0: [148  91 142 173 121  92 143 118]
1: [145  89 107 184 103  88 104 110]
2: [102  90 216 107  95  87 209 176]
3: [108  89 190 117  95  84 169 132]
4: [123  94 127 139  95  83 121 115]
5: [127 188  98 105 166 183 103 109]
6: [103  92 208 104  89  84 217 176]
7: [125 193 104 111 162 186 105 106]
8: [100  87 156 112  97  84 158 171]
9: [123 198  97 108 140 174  99 109]
10: [124 173 106 112 159 196 107 111]
11: [104  85 154 105  97  88 171 211]
12: [199 136 103 138 160 119  97 119]
13: [122 199  93 109 140 171  97 105]
14: [107  89 180 124 100  86 178 151]
15: [129 198  98 107 145 163  97 112]
16: [153 183  99 117 162 160 100 113]
17: [182  97 108 188 135  95 100 108]
18: [156  94 103 216 122  87 108 117]
19: [109 140 133 109 124 152 130 119]
20: [114 176 100 103 161 204 104 107]
21: [211 108 102 172 149  99 102 115]
22: [173  91 104 206 120  86 103 113]
23: [118 193 110 105 137 180  98 111]
24: [112  85 176 104  98  86 193 196]
25: [104  81 147 110  99  85 172 224]
26: [108 117 152 108 121 130 157 163]
27: [150 125  99 170 141 133 107 104]
28: [120  86 115 143  95  91 107 121]

[109 116 131 107 119 126 145 181] 26 8 11
[194 140 111 131 160 115 100 116] 12 21 27
[106 126 172 110 122 126 168 142] 26 14 3
[131  88 130 171 108  85 132 146] 0 4 28
[106 122 135 117 112 116 115 114] 19 4 28
[113 131 112 133 142 153 115 108] 19 27 10
[102  85 185 111  98  88 192 196] 24 11 2
[116 154 139 109 125 145 135 123] 19 26 23
[133 119 108 168 131 128 102 112] 27 1 17
[110 118 142 111 117 129 132 115] 19 26 4
[102  81 192 120  95  81 162 125] 3 14 8
[118 124 106 151 126 124 102 113] 27 28 19
[193 139  97 135 167 124  98 100] 12 21 27
[185 124 100 145 133 111  98 112] 12 21 27
[124 138 102 147 138 159 101 113] 27 19 10
[111 126 166 105 112 117 169 153] 26 14 8
[117 143 143 106 131 159 151 138] 19 26 10
[171  91 138 142 104  89 133 126] 0 4 28
[132 129 105 146 144 155 103 105] 27 19 16
[108 112 142 111 124 128 139 114] 19 26 4
[115 129 135 110 132 154 130 124] 19 26 10
[112 132 146 105 133 153 145 134] 19 26 10
[114 124 167 103 113 117 168 153] 26 14 8
[109  90 137 146  99  84 129 113] 4 28 0
[103  85 189 117  99  85 164 128] 3 14 8
[115 133 115 119 133 156 118 109] 19 10 23
[110 117 134 107 124 131 144 173] 26 19 8
[112 141 133 109 133 158 141 141] 19 26 10
[104  88 169 128  99  84 143 107] 3 4 14
[178 145 101 139 153 133  99 106] 12 27 16
[111 122 131 105 108 124 141 178] 26 8 19
[119 120 106 166 126 130 106 110] 27 1 28
[144 161 102 147 137 139 101 109] 27 16 15
[172 102 142 129 128  97 135 136] 0 4 28
[125 124 166 109 120 108 175 154] 26 14 8
[174 142 104 127 145 135 102 110] 12 27 16
[110 132 158 104 110 114 164 158] 26 8 14
[173  83  97 155  98  84 102 113] 1 17 22
[119  87 111 198  99  83 107 113] 1 18 28
[109  83 149 120  95  85 152 145] 8 14 3
[131  85 168 132 125 101 183 154] 14 3 8
[118 106 166 114 137 109 173 150] 26 14 8
[150 193 101 118 155 163  98 113] 16 15 9
[114 130 105 129 134 153 105 110] 19 27 10
[134  85 110 191 110  90 106 110] 1 18 22
[113 134 123 131 112 116 120 111] 19 4 28
[106 120 155 107 112 128 155 132] 26 19 14
[142  89 108 220 121  87 101 110] 18 22 1
[142 115 106 176 137 126 104 109] 27 17 1
[107 124 133 117 115 117 115 115] 19 4 28
[133 131 105 146 141 154 101 109] 27 19 16
[157 154 105 132 146 153 104 108] 16 27 15
[109  85 141 148 100  84 123 112] 4 28 0
[103  86 143 146 102  82 132 119] 4 28 0
[169 131 101 162 149 128 108 109] 27 12 21
[113  82 141 122  93  84 124 112] 4 28 3
[109 134 141 105 142 154 141 141] 19 26 10
[183 143  99 133 160 133  98 116] 12 27 16
[154 166 102 114 171 157 104 109] 16 5 15
[122 134 107 126 132 155 111 107] 19 27 10
[146 145 100 148 155 153 104 109] 27 16 12
[108  82 165 112  96  86 155 120] 3 14 8
[120 158 111 134 123 133 104 114] 19 27 15
[116 126 175 110 120 119 176 149] 26 14 3
[116  88 142 150  92  80 121 119] 4 28 0
[160 108 100 162 187 125 104 111] 27 12 21
[152 121 102 142 146 122 108 113] 27 12 17
